A hidden rule labels the rows of this table. It goes by one to three of the table's principal directions, not those with the most spread.
[ 0.7 -0.8 -2.6 -0.4  2.7  0.3 -2.   0.3 -0.1  0.1  1.  -0.2 -1.6 -1.
 -0.4 -0.9 -1.6 -0.2  1.9  1.5 -1.5 -0.7 -0.6  2.8 -1.  -1.8 -0.8  4.7
 -0.4  1.1 -1.9  1.2] q581
[ 0.2  0.2  1.5  0.8  0.5  0.9  0.1 -1.2 -0.1 -1.2 -0.8 -0.5  1.3  0.4
 -0.2  0.3  1.5 -0.3 -0.5  0.8 -0.4  1.3  0.8 -0.9 -0.6 -0.5 -1.8  0.1
  1.1 -1.3  0.6  0.1] q827
[-0.5  0.  -1.4 -1.  -0.1  0.  -1.   0.6  0.3  0.7  0.9  0.6 -1.  -1.1
 -0.1 -1.3 -1.   0.4  0.6 -0.4 -0.5 -0.5  0.7  0.3  0.1 -0.4 -0.3  1.3
 -0.4  0.4 -0.8 -0.5] q100
[-2.1  0.2  2.  -1.6  1.  -1.6  3.1  2.3  0.3  0.9 -1.1  1.4  0.6  0.6
 -0.8  0.4  0.1 -1.  -1.1  0.9  3.4  0.7 -2.9  1.2 -0.2  2.2  3.1 -5.
  0.1 -1.4  0.8  0.4] q100
[-0.1  0.2 -0.2  1.8  1.1  1.8 -1.2 -1.4 -0.2 -0.5 -0.6 -1.7 -0.2  0.4
 -0.9 -1.1 -0.1  0.6  0.9  1.1 -0.8  0.5  1.9 -0.3 -0.5 -2.7 -2.4  2.1
  1.   0.5 -1.1  0.4] q573
[ 0.1  0.5 -0.9 -1.5 -1.  -0.2 -0.3  0.6  0.1  0.2  0.8  1.1 -0.8 -1.
  0.  -0.5  0.   0.3  0.1 -0.8 -0.2 -0.7  0.7 -0.3  0.   0.3 -0.1  0.3
 -0.3  0.1 -0.4 -1.2] q969
[ 0.2  0.5 -0.4 -0.5  1.4  0.4 -0.8  0.6  0.1  0.3 -0.1  0.4 -0.2 -0.7
 -0.2 -0.3  0.4 -0.2  0.4  1.2  0.2  0.6  0.2  0.8 -1.3 -0.5  0.2  1.6
  0.2 -1.  -0.8 -0.3] q678
[ 1.4  0.5 -3.5 -1.   1.7  0.8 -3.  -0.4  0.  -1.   1.5  0.6 -1.  -2.6
  0.5 -1.8 -0.2 -0.2  1.8  0.9 -3.3 -0.2  2.   1.3 -1.9 -2.4 -3.2  7.2
  0.2 -0.1 -2.3 -0.4] q969
[ 0.6  0.8 -0.8 -2.7 -1.9  0.2  0.2 -1.   0.6 -1.4  1.8  1.1 -0.2 -1.
 -0.1 -0.2  0.9  0.2  0.5 -1.7 -1.5 -1.6  1.6 -1.9  0.3 -0.1 -3.   0.8
  0.7  0.1  0.4 -1.6] q100
[ 1.9  0.1 -0.2  0.4 -1.7  1.  -1.1 -1.7 -0.2 -1.6  0.6 -0.1  0.1 -0.3
  0.4  0.9  1.5  0.5 -0.1 -1.  -2.  -0.5  2.1 -1.9 -0.1 -0.5 -2.3  1.6
  0.4  0.2  0.  -1.3] q581
[-0.8 -0.6  2.1  0.8  3.4  0.4  0.6  0.7  0.5  1.1 -0.9 -0.8  1.   1.3
 -1.   0.8 -0.2 -0.5  0.2  2.8  2.2  1.3 -2.5  1.5 -0.4  0.4  1.9 -0.9
  0.2 -1.2  1.1  2. ] q969
[-0.6 -0.2 -0.1 -0.3  0.4 -0.6  0.5  0.5  0.5  0.5  0.4  0.1  0.2  0.
  0.4 -0.3 -1.2 -0.1  0.2  0.   0.3 -0.2 -1.1  0.6  0.8  0.9  0.7 -0.3
 -0.4  0.5  0.6  0.8] q100
[ 0.1 -0.6  0.3 -0.2  0.5 -0.4  0.2  0.7 -0.1  0.8  0.2  0.1 -0.3  0.3
 -0.1  0.4 -0.8 -0.2  0.   0.5  0.8  0.  -1.5  1.1  0.6  0.9  1.5 -0.4
 -0.7  0.3  0.5  0.9] q969
[-0.1  0.1 -0.1 -1.2 -1.2 -0.1  0.9 -0.6 -0.2 -0.8  0.3  0.1 -0.5  0.2
 -0.8  0.1  0.6  0.1  0.1 -1.1 -0.1 -1.2  0.4 -0.9  0.2 -0.8 -1.3 -1.2
  0.5  0.3 -0.1 -0.7] q573
[-0.7  0.5 -0.8 -1.3  1.4 -0.3  0.1  1.2  0.6  0.6  0.4  0.8 -0.3 -0.8
 -0.1 -1.  -0.8 -0.2  0.7  0.9  0.6  0.1 -0.6  1.2 -0.5  0.2  0.5  0.8
  0.  -0.3 -0.5  0.2] q969
[-0.4  0.7 -0.6 -1.5  0.3 -0.6  1.   0.7  0.3  0.1  0.5  0.5 -0.4 -0.1
 -0.2 -0.4 -0.6 -0.3  0.7  0.2  0.9 -0.8 -0.9  0.7 -0.1  0.3  0.4 -0.3
  0.1  0.4 -0.1  0.1] q678
[ 0.9 -0.5  2.4  2.7  0.9  0.8  0.7 -1.2 -0.3  0.  -1.4 -2.3  0.9  2.7
 -0.5  2.3  0.7 -0.1 -0.1  1.2  1.6  0.4 -1.5 -0.3  0.2  0.   1.5 -1.7
  0.2  0.   1.4  1.7] q678
[-2.   1.1 -0.2 -4.2 -1.1 -1.4  1.6  2.6  0.6  1.   0.7  3.  -0.7 -1.7
 -0.6 -1.4  0.1 -0.1 -0.8 -0.9  1.7 -0.3 -0.2 -0.1 -0.1  1.7  1.2 -3.
 -0.1 -1.3 -0.3 -2.1] q827
[ 0.3  0.  -0.2  0.7  0.2  0.4 -0.3 -0.5  0.2 -0.1  0.1 -0.6  0.   0.4
  0.1  0.2 -0.2  0.3  0.5  0.1 -0.3 -0.3  0.2 -0.2  0.1 -0.3 -0.2  0.6
  0.1  0.6  0.   0.2] q100
[-0.2  0.   0.9 -0.3 -1.6 -1.   1.7  0.3 -0.3  0.  -0.4  0.3  0.1  0.8
  0.1  1.   0.4 -0.2 -1.  -1.2  1.2 -0.4 -1.  -0.5  0.7  1.3  1.5 -3.3
 -0.3  0.1  0.8 -0.3] q969
[-0.2  0.9  2.8  0.2 -0.6 -0.1  1.9  0.1  0.7 -0.5 -1.   0.6  2.1  0.9
  0.5  1.8  2.  -0.1 -1.5  0.1  1.5  1.  -0.3 -1.9 -0.1  2.3  1.  -3.5
  0.8 -1.8  1.8 -1. ] q100
[ 0.9  0.2 -0.8  1.6 -1.3  0.2 -1.1 -0.4 -0.4 -0.3 -0.6 -0.3 -0.1 -0.3
  1.   0.6  0.7  0.5 -0.5 -0.9 -1.1  0.1  1.6 -0.9 -0.6 -0.4  0.3  0.8
 -0.2  0.2 -0.9 -1.3] q100
[ 0.6  1.2 -1.2 -2.2 -0.4  0.4 -0.1 -0.5  0.5 -1.8  1.3  1.4  0.  -1.4
  0.1 -0.8  0.9 -0.1  0.7 -0.3 -1.6 -0.6  1.7 -0.8 -0.7 -0.4 -3.2  2.2
  1.1 -0.2 -0.5 -1.4] q573
[-0.8 -0.6 -0.4  1.6  3.4  0.4 -0.8  0.   0.3  0.8 -0.3 -1.4  0.5  0.3
  0.1 -1.2 -2.  -0.5  1.3  2.3  0.1  1.  -1.3  2.2 -0.1 -1.   0.2  2.5
 -0.1  0.3 -0.1  2.7] q678
[-0.2  1.   0.5 -2.6 -0.5 -0.7  1.9  0.4  0.  -1.1  0.1  1.6  0.3 -0.4
 -0.6  0.2  1.5 -0.9 -0.4 -0.2  0.7 -0.2 -0.4 -0.2 -0.8  0.5 -0.7 -1.7
  0.8 -1.2  0.2 -0.9] q678
[-1.2 -0.4  1.3 -0.8 -1.  -1.1  2.   1.  -0.5  0.8 -0.6  0.3 -0.4  1.
 -0.9  0.3 -0.2 -0.3 -1.  -0.7  2.1 -0.2 -1.7  0.3  0.9  1.   1.9 -4.3
 -0.4  0.   0.6  0.4] q969
[ 1.3  0.9 -0.9 -2.4 -2.9  0.4 -0.5 -1.7  0.  -2.3  1.6  1.3 -0.1 -1.5
  0.2 -0.3  2.1  0.2 -0.1 -2.3 -2.7 -1.1  3.  -2.7 -0.2 -0.7 -4.3  1.6
  0.9 -0.5 -0.1 -2.4] q827
[-0.3  0.6  2.8 -0.1  0.8  0.4  2.5 -0.7  0.6 -1.2 -0.8 -0.3  1.7  1.8
 -0.7  1.4  1.4 -0.5 -0.3  1.2  1.7  0.4 -1.2 -1.   0.   1.  -0.5 -2.9
  1.4 -0.9  1.8  0.6] q573
[ 0.7 -0.6  1.8  1.9  1.2  0.2  0.3 -0.1  0.2 -0.1 -0.9 -0.6  1.3  1.1
  0.5  2.   0.6 -0.3 -0.8  1.2  0.6  1.1 -1.4  0.2 -0.1  1.4  1.6 -0.8
  0.  -0.6  1.2  0.9] q581
[-0.2 -0.8  0.7  1.5  1.1  0.8 -0.5 -0.7  0.   0.4 -0.3 -1.6  0.   1.1
 -0.7  0.3 -0.6  0.4  0.5  0.7  0.3  0.  -0.5  0.1  0.5 -0.9  0.1  0.1
  0.   0.6  0.3  1.3] q573
[ 0.2  1.5 -0.1 -2.  -0.8  0.5  0.7 -0.9  0.7 -1.6  1.   0.8  0.5 -0.6
 -0.1 -0.7  1.   0.   0.7 -0.4 -0.7 -0.6  1.6 -1.7 -0.2 -0.3 -3.1  0.7
  1.3 -0.4  0.5 -1.1] q678
[-0.5 -0.1  1.9  1.2  1.   0.1  1.4 -0.4  0.5  0.  -0.7 -1.   1.2  1.7
 -0.1  1.  -0.2 -0.1 -0.1  0.9  1.4  0.4 -1.5 -0.2  0.7  0.8  0.8 -2.1
  0.4  0.1  1.5  1.3] q100
[ 0.7 -0.6 -1.9 -0.6  0.2  0.7 -2.3 -0.6 -0.5 -0.5  0.9  0.2 -1.1 -1.6
 -0.4 -1.1  0.2  0.2  0.6 -0.3 -2.5 -0.3  1.7  0.4 -0.9 -2.2 -2.5  3.8
  0.  -0.1 -1.6 -0.5] q573
[ 0.2  0.1 -0.8 -0.2 -0.7 -0.3 -0.4  0.3  0.2  0.1  0.4  0.5 -0.2 -0.6
  0.7 -0.1 -0.3  0.3 -0.1 -0.6 -0.6 -0.3  0.5 -0.2  0.2  0.5  0.2  0.5
 -0.3  0.4 -0.3 -0.7] q573
[ 1.  -0.6  0.3  1.4 -2.1 -0.1  0.  -1.6 -1.3 -1.4 -0.5 -0.7  0.3  0.4
  0.5  0.3  0.7 -0.4 -1.1 -1.3 -1.6  0.4  0.9 -0.7  0.7 -0.5 -1.7 -0.3
  0.   0.5  0.2  0.2] q827
[-0.2  0.6  0.5 -1.  -0.7 -0.4  1.   0.3  0.4 -0.1  0.3  0.8  0.4 -0.1
  0.2 -0.1  0.2 -0.2 -0.3 -0.3  0.5  0.  -0.1 -0.5  0.3  1.1  0.  -1.2
  0.2 -0.3  0.7 -0.4] q969
[ 0.7 -1.   0.4  3.4  1.1  1.2 -2.2 -0.9 -0.8  0.6 -1.2 -2.   0.1  0.6
  0.   0.2  0.   0.4 -0.2  1.1 -0.6  1.4  0.7  0.4 -0.3 -1.5  0.3  1.8
 -0.4 -0.1 -0.5  1.1] q969
[ 1.4  0.  -1.   0.1 -2.3 -0.1 -0.2 -1.4 -0.8 -1.6  0.5 -0.1 -0.5 -0.2
  0.5  0.3  0.6  0.  -0.2 -1.8 -2.  -1.   1.4 -1.   0.4 -0.6 -2.   0.7
  0.   1.2 -0.5 -0.8] q573
[ 0.8  0.2 -0.6  0.7  0.5  0.9 -1.7 -0.6 -0.5  0.1 -0.1 -0.6 -0.4 -0.4
 -0.2 -0.3  0.7  0.2  0.5  0.5 -0.7  0.4  1.3  0.  -1.1 -1.7 -0.7  2.4
  0.  -0.7 -0.8 -0.2] q914
[ 1.7 -0.5  0.1  0.6  0.   0.3 -0.5 -1.9 -0.6 -1.7  0.3 -0.7  0.7  0.2
  0.4  0.7  0.9 -0.8  0.1  0.  -1.8  0.2  0.1 -0.1 -0.2 -0.7 -2.2  2.1
  0.2 -0.2  0.7  1. ] q678
[-0.3  0.4 -1.3 -1.3 -2.5 -0.5 -0.4  0.3 -0.3  0.5  0.9  0.8 -1.  -1.1
  0.4 -1.5 -0.7  0.5 -0.1 -2.  -0.6 -0.8  1.4 -0.8  1.   0.1 -0.4  0.
 -0.7  0.8 -0.4 -1.1] q678
[-1.5 -0.3  0.9 -0.1  2.3 -0.4  1.1  1.4 -0.6  0.4 -1.7  0.4 -0.1  0.1
 -1.3 -0.6  0.1 -1.  -0.7  1.9  1.7  1.5 -1.5  2.2 -1.3 -0.5  1.1 -1.7
  0.4 -1.3 -1.   0.8] q573
[ 0.2  0.  -1.2 -2.1  1.  -0.7  0.2  1.   1.3  0.   1.7  1.4 -0.1 -0.9
  0.6  0.3 -0.9 -0.1  0.9  0.1 -0.4 -1.2 -1.3  0.8  0.1  1.5  0.4  1.3
 -0.3  0.5  0.2 -0.1] q914
[-1.1 -0.6  0.5  0.   1.3 -0.6  0.8  1.6 -0.1  0.9 -0.8  0.4 -0.3  0.2
 -0.5  0.  -0.7 -0.3 -0.5  0.9  1.4  0.6 -1.6  1.7 -0.1  0.7  2.  -1.8
 -0.3 -0.1 -0.5  0.5] q914
[-0.4 -0.7 -0.4  2.1  2.7  1.2 -2.3 -0.1 -0.4  0.9 -1.  -1.3 -0.2 -0.3
 -0.6 -1.1 -0.4  0.2  0.5  2.  -0.5  1.5  0.6  1.4 -1.3 -2.4 -0.2  2.9
  0.1 -0.7 -1.4  1.1] q969
[-0.6  0.5 -0.4 -1.4  0.7 -1.2  0.9  1.5  0.5  0.9  0.3  0.9 -0.1 -0.3
  0.3  0.  -0.6 -0.5  0.3  0.3  1.4 -0.3 -1.6  1.  -0.3  1.1  2.2 -0.7
 -0.5 -0.4  0.2  0.1] q914
[ 0.8  0.6 -2.8 -3.2 -3.  -0.4 -1.1  0.1  0.2 -0.2  2.4  1.7 -1.9 -2.1
  0.3 -1.1 -0.2  0.8  0.7 -2.7 -1.9 -2.3  2.2 -1.3  0.5 -0.2 -1.7  1.8
 -0.6  1.  -0.9 -2.4] q969
[-3.2 -0.6 -0.9  1.7  2.3  0.1 -1.5  2.7  0.4  3.9 -1.  -0.6 -1.1 -0.5
 -0.3 -2.7 -3.4  1.1  0.3  1.4  1.9  1.3 -0.5  2.2  0.3 -0.4  3.7 -0.1
 -1.2  0.5 -1.6  0.9] q573
[ 0.9  0.3  1.   0.5  1.   1.8 -0.7 -2.2  0.3 -1.9  0.1 -0.8  1.3  0.2
 -0.5  0.2  1.7 -0.1  0.5  1.  -1.5  0.6  1.6 -1.4 -0.7 -1.5 -3.8  2.3
  1.6 -1.1  0.6  0.2] q100
[-0.3  0.1 -1.3 -2.4 -0.3 -0.8  0.6  0.6  0.5  0.4  1.7  0.7 -1.1 -0.4
 -0.4 -0.9 -1.6 -0.1  1.2 -0.7  0.2 -1.7 -1.   0.7  1.   0.3 -0.1  0.3
 -0.5  1.3  0.2  0.4] q969
[-0.3  0.6 -0.7 -3.1 -1.7 -1.3  1.4  0.8  0.  -0.2  1.2  1.8 -0.6 -0.9
  0.  -0.8 -0.3 -0.5 -0.1 -1.4  0.2 -1.  -0.4  0.   0.7  1.2 -0.3 -1.2
 -0.3  0.2  0.3 -0.7] q678
[ 0.8  0.2 -0.1  0.8 -2.1  0.6 -0.8 -1.6 -1.5 -1.7 -1.1 -0.2 -0.1 -0.5
 -0.4 -0.1  2.5  0.1 -1.2 -1.3 -1.8  0.5  2.9 -1.7 -1.3 -2.3 -2.7  0.2
  0.8 -1.1 -1.4 -1.8] q827
[ 0.1  0.2 -0.4 -1.4 -1.6 -0.5  0.2  0.2 -0.1  0.1  0.9  0.8 -0.5 -0.6
  0.2 -0.4 -0.2  0.  -0.1 -1.2 -0.2 -0.7  0.3 -0.4  0.7  0.7 -0.2 -0.4
 -0.4  0.3  0.3 -0.5] q678
[ 0.3  0.6  1.9 -0.1 -1.8 -0.1  2.3 -1.5  0.4 -1.5 -0.1 -0.4  1.4  1.6
  0.1  1.5  1.2 -0.1 -0.5 -1.   0.6 -0.6 -0.2 -2.3  1.   1.1 -0.9 -3.
  0.9  0.1  2.  -0.2] q969
[ 0.3 -0.3  1.6  1.4  0.8 -0.5  1.1  0.5 -0.1  0.1 -1.3 -0.2  1.   1.2
  0.5  1.9  0.6 -0.5 -1.   1.   1.3  0.9 -1.8  0.6 -0.3  1.5  2.5 -2.1
 -0.1 -0.5  0.7  0.6] q573
[ 1.9  0.5 -1.3  0.5 -0.1  0.9 -1.7 -1.4  0.3 -1.   1.  -0.5  0.1 -0.5
  0.9  0.4  0.5  0.3  1.1  0.  -2.  -0.5  1.5 -0.8 -0.6 -0.9 -1.8  3.9
  0.1  0.3 -0.1 -0.4] q678
[ 0.9 -0.1  0.2  1.7 -1.1  0.6 -1.1 -0.7 -0.2  0.1 -0.2 -0.6  0.3  0.1
  0.9  0.4  0.2  0.6 -0.5 -0.5 -0.8  0.5  1.2 -1.1  0.5  0.3  0.   0.7
 -0.4  0.3  0.3 -0.4] q969
[-0.4 -0.1  0.7  1.5  1.7 -0.1  0.5 -0.2 -0.4  0.2 -1.2 -1.2  0.7  1.
 -0.1  0.2 -0.1 -0.7  0.1  1.4  1.   1.  -1.3  1.1 -0.6 -0.7  1.  -0.3
  0.2 -0.5  0.2  1.7] q914
Which label does each new row get?
[-0.6  0.   0.1  0.2  2.2  0.6 -0.6  0.2  0.5  0.3 -0.1 -0.2  0.4 -0.3
 -0.3 -0.7 -0.3 -0.1  0.5  1.6  0.   0.8 -0.1  0.8 -0.7 -0.6 -0.5  1.5
  0.5 -0.7 -0.3  0.7]: q100
[ 0.8 -0.4 -1.7 -0.9  2.7  0.  -1.1  0.2  0.5 -0.7  1.4  0.6 -0.1 -1.3
  0.5 -0.8 -1.2 -0.8  1.4  1.7 -1.8  0.  -0.8  2.4 -0.6 -0.1 -1.5  4.6
  0.   0.4 -0.6  1.3]: q581
[-0.5 -0.3 -1.3 -1.   0.8 -1.2  0.   1.3 -0.4  1.4  0.5  0.2 -1.  -0.4
 -0.1 -1.  -1.7 -0.6  0.7  0.2  0.8 -0.4 -1.8  2.2  0.1 -0.1  1.9  0.6
 -1.2  0.4 -0.3  1.3]: q914
[ 0.   0.3  0.7  0.3 -1.7 -0.4  0.9  0.   0.4  0.1 -0.1  0.1  0.5  0.6
  0.7  1.1  0.3  0.5 -0.7 -1.3  0.5 -0.5  0.  -1.5  0.8  1.5  1.2 -2.3
 -0.2  0.3  0.9 -0.9]: q573
[ 1.6  0.8 -0.5 -1.5 -1.  -0.4  0.5 -0.8 -0.4 -2.4  0.4  1.3  0.4 -0.9
  0.5  0.7  2.1 -0.9 -0.4 -0.5 -1.6 -0.2  0.8 -0.5 -1.2  0.1 -2.2  1.1
  0.8 -0.9 -0.3 -1.3]: q827
[ 0.  -0.9  1.   0.9 -1.4  1.2 -0.9 -1.5 -0.2  0.   0.2 -1.2 -0.1  0.6
 -0.8  0.   0.3  0.9 -0.3 -1.1 -0.8 -0.2  1.5 -1.9  1.3 -1.  -1.7 -0.4
  0.1  0.3  0.7  0. ]: q573
[ 2.4  0.1  1.   2.8 -1.8  2.  -1.4 -3.8 -1.  -2.7 -0.8 -2.   1.1  1.
  0.1  1.6  3.1  0.5 -0.5 -0.8 -2.6  0.3  3.3 -3.2 -0.7 -2.4 -3.9  1.7
  1.3 -0.5  0.2 -0.9]: q969
[ 0.   0.7  0.7 -0.6 -0.7 -0.2  0.5  0.2  0.3 -0.7 -0.1  1.1  1.  -0.6
  0.6  0.   1.  -0.2 -0.9 -0.2 -0.2  0.8  0.7 -0.9 -0.2  1.2 -0.5 -0.7
  0.5 -1.   0.5 -1.1]: q100
[ 0.3 -1.4 -0.5  3.3 -1.6  0.7 -1.9 -2.  -1.6 -0.7 -1.2 -1.8 -0.3  0.1
  0.1 -0.4  0.5  0.5 -1.  -1.4 -2.4  0.7  2.4 -1.   0.1 -2.6 -1.9  0.9
 -0.1  0.6 -1.3 -0.1]: q581
[-0.5 -0.1  3.1  0.1 -4.8 -1.4  3.5  0.1 -0.8  0.3 -1.5  0.1  0.3  2.4
 -0.4  2.9  2.   0.4 -2.7 -3.2  2.9 -0.9 -0.9 -3.   1.6  2.3  3.3 -8.8
 -0.4 -0.1  1.9 -1.7]: q969
[ 0.2 -1.   0.1  3.5  1.6  0.9 -2.  -0.5  0.   0.9 -0.9 -1.8  0.6  0.5
  0.8  0.3 -0.8  0.6  0.1  1.1 -0.6  1.2  0.1  0.5 -0.1 -0.6  1.   1.9
 -0.5  0.2 -0.1  1.2]: q573
[-0.7 -0.1  2.2  1.4  0.3  0.1  1.4  0.1  0.3  0.6 -1.2 -1.   0.9  1.9
 -0.4  1.4  0.3  0.3 -0.6  0.5  2.2  0.3 -1.3 -0.6  0.5  0.9  2.1 -3.4
  0.2 -0.1  1.2  0.5]: q100
[ 2.1  0.   0.3 -0.3 -1.8  0.9 -0.1 -2.7 -0.1 -2.4  1.2 -0.5  0.4  0.5
  0.   1.   1.3  0.1  0.4 -1.2 -2.2 -1.2  1.4 -2.1  0.7 -0.6 -3.8  1.4
  0.8  0.8  1.1 -0.2]: q573
[ 0.9 -1.1 -3.   3.4  2.9  2.  -4.5 -1.  -0.4  0.7  0.  -2.5 -1.6 -0.6
  0.  -1.3 -1.9  1.   2.2  1.7 -2.6  0.1  1.7  1.9 -1.1 -4.  -1.2  7.
 -0.4  1.7 -2.9  1.3]: q581
[-0.5  0.3 -1.1 -1.7  2.  -0.8  0.3  1.2  0.5  1.   1.   0.4 -0.4 -0.5
 -0.1 -1.  -1.6 -0.7  1.4  1.1  0.8 -0.4 -2.   2.1 -0.2  0.2  1.   1.4
 -0.5  0.1  0.1  1.4]: q914
[-0.1  0.6  0.4 -1.4 -2.3 -1.7  1.9  0.6  0.6  0.8  0.9  0.6  0.5  0.6
  1.1  0.9 -0.7 -0.2 -0.2 -1.8  1.4 -1.2 -1.6 -0.9  1.7  2.8  2.4 -2.9
 -1.   0.5  2.2  0. ]: q914
[-0.7  0.5  0.  -1.1 -0.4 -0.6  0.7  0.7  0.6  0.7  0.6  0.5  0.1 -0.1
  0.3 -0.6 -0.8  0.   0.2 -0.4  0.8 -0.4 -0.5 -0.2  0.7  1.   0.8 -0.9
 -0.3  0.1  0.7  0. ]: q678
[-0.6  0.4 -1.2 -0.5 -1.3 -0.7 -0.3  0.7  0.2  0.8  0.5  0.6 -0.3 -0.9
  0.9 -0.8 -0.7  0.4 -0.1 -1.3 -0.2 -0.4  0.6 -0.4  0.3  0.5  0.8  0.
 -0.7  0.3 -0.3 -0.9]: q678
[ 0.7 -0.6 -1.   0.6  1.4 -0.1 -1.2  0.2 -0.2  0.5  0.5 -0.4 -0.3 -0.3
  0.5 -0.2 -1.1 -0.3  0.7  0.9 -0.6  0.2 -0.9  1.7 -0.1 -0.1  0.5  2.6
 -0.8  0.5 -0.2  1.3]: q678
[ 0.9 -1.  -1.5  1.9  0.6  0.4 -2.8 -0.1 -0.6  1.  -0.1 -1.  -0.9 -0.6
  0.5  0.  -0.6  0.4  0.4  0.2 -1.3  0.3  0.6  1.  -0.6 -1.3  0.9  3.2
 -1.1  0.3 -1.3  0.4]: q678
[ 1.5 -0.2  0.   2.4  0.1  0.7 -0.6 -2.1 -1.1 -2.3 -1.2 -1.1  0.9  0.3
  0.5  0.6  1.5 -0.7 -0.5  0.4 -2.2  1.1  1.3 -0.2 -1.1 -1.7 -2.6  1.9
  0.9 -0.2 -0.7  0.4]: q573
[ 0.9 -0.1 -3.   0.3  0.7  0.1 -2.7  0.  -0.1  0.3  1.   0.1 -0.9 -1.8
  1.2 -1.3 -1.1  0.1  1.1  0.1 -2.3 -0.1  1.2  1.1 -0.8 -1.2 -0.7  5.
 -0.8  0.5 -1.6 -0.1]: q678
[-0.6  0.6 -0.3 -0.1  2.1  0.3 -0.2  0.5  0.5 -0.1 -0.3  0.3  0.5 -0.6
  0.  -0.7  0.  -0.3  0.5  1.6  0.1  0.9  0.1  0.8 -1.2 -0.4 -0.4  1.4
  0.7 -0.9 -0.6  0.1]: q100
[ 1.7  0.6 -3.1 -1.3 -1.1 -0.3 -1.3 -1.1 -0.1 -1.1  1.7  0.2 -1.1 -1.2
  0.8 -0.3  0.  -0.1  1.6 -1.5 -2.4 -2.   1.2 -0.2 -0.7 -1.5 -1.9  3.9
 -0.2  1.  -1.  -0.8]: q914
[-1.2  0.1  2.2  0.5  1.2  0.   1.8  0.3  0.5  0.6 -1.1 -0.8  0.9  1.8
 -0.9  1.2  0.4  0.  -0.2  1.   2.5  0.3 -1.7 -0.2  0.   0.5  1.8 -3.4
  0.6 -0.7  1.1  0.7]: q827
[ 0.   0.3 -0.2 -1.2  0.4 -0.6  0.8  0.1  0.5 -0.1  0.8  0.3  0.3  0.
  0.3 -0.2 -0.6 -0.6  0.7  0.1  0.3 -0.5 -1.2  0.5  0.4  0.7  0.   0.3
 -0.1  0.1  0.9  0.9]: q914
[ 1.8  0.  -0.7 -0.1 -1.2 -0.1 -1.2  0.  -0.5 -0.2  0.3  0.7 -0.5 -0.8
  0.8  1.2  1.2  0.1 -0.5 -0.7 -1.  -0.2  0.8 -0.3 -0.7  0.4  0.6  1.3
 -0.7 -0.5 -0.5 -1.3]: q678
[ 0.4 -0.1 -1.   0.3 -3.1 -0.4 -0.8  0.  -0.9  0.2 -0.1  0.4 -1.1 -0.6
  0.5 -0.1  0.4  0.7 -1.  -2.3 -0.9 -0.6  1.7 -1.2  0.3 -0.2  0.4 -0.7
 -0.8  0.5 -1.  -1.8]: q827
[ 1.7  0.3 -0.8  1.  -2.1  0.3 -0.8 -1.7 -1.7 -1.8 -1.  -0.5 -0.4 -0.3
  0.   0.6  2.5 -0.2 -0.8 -1.3 -1.8  0.   2.4 -1.1 -1.6 -2.4 -1.9  0.9
  0.5 -0.6 -1.6 -1.5]: q678
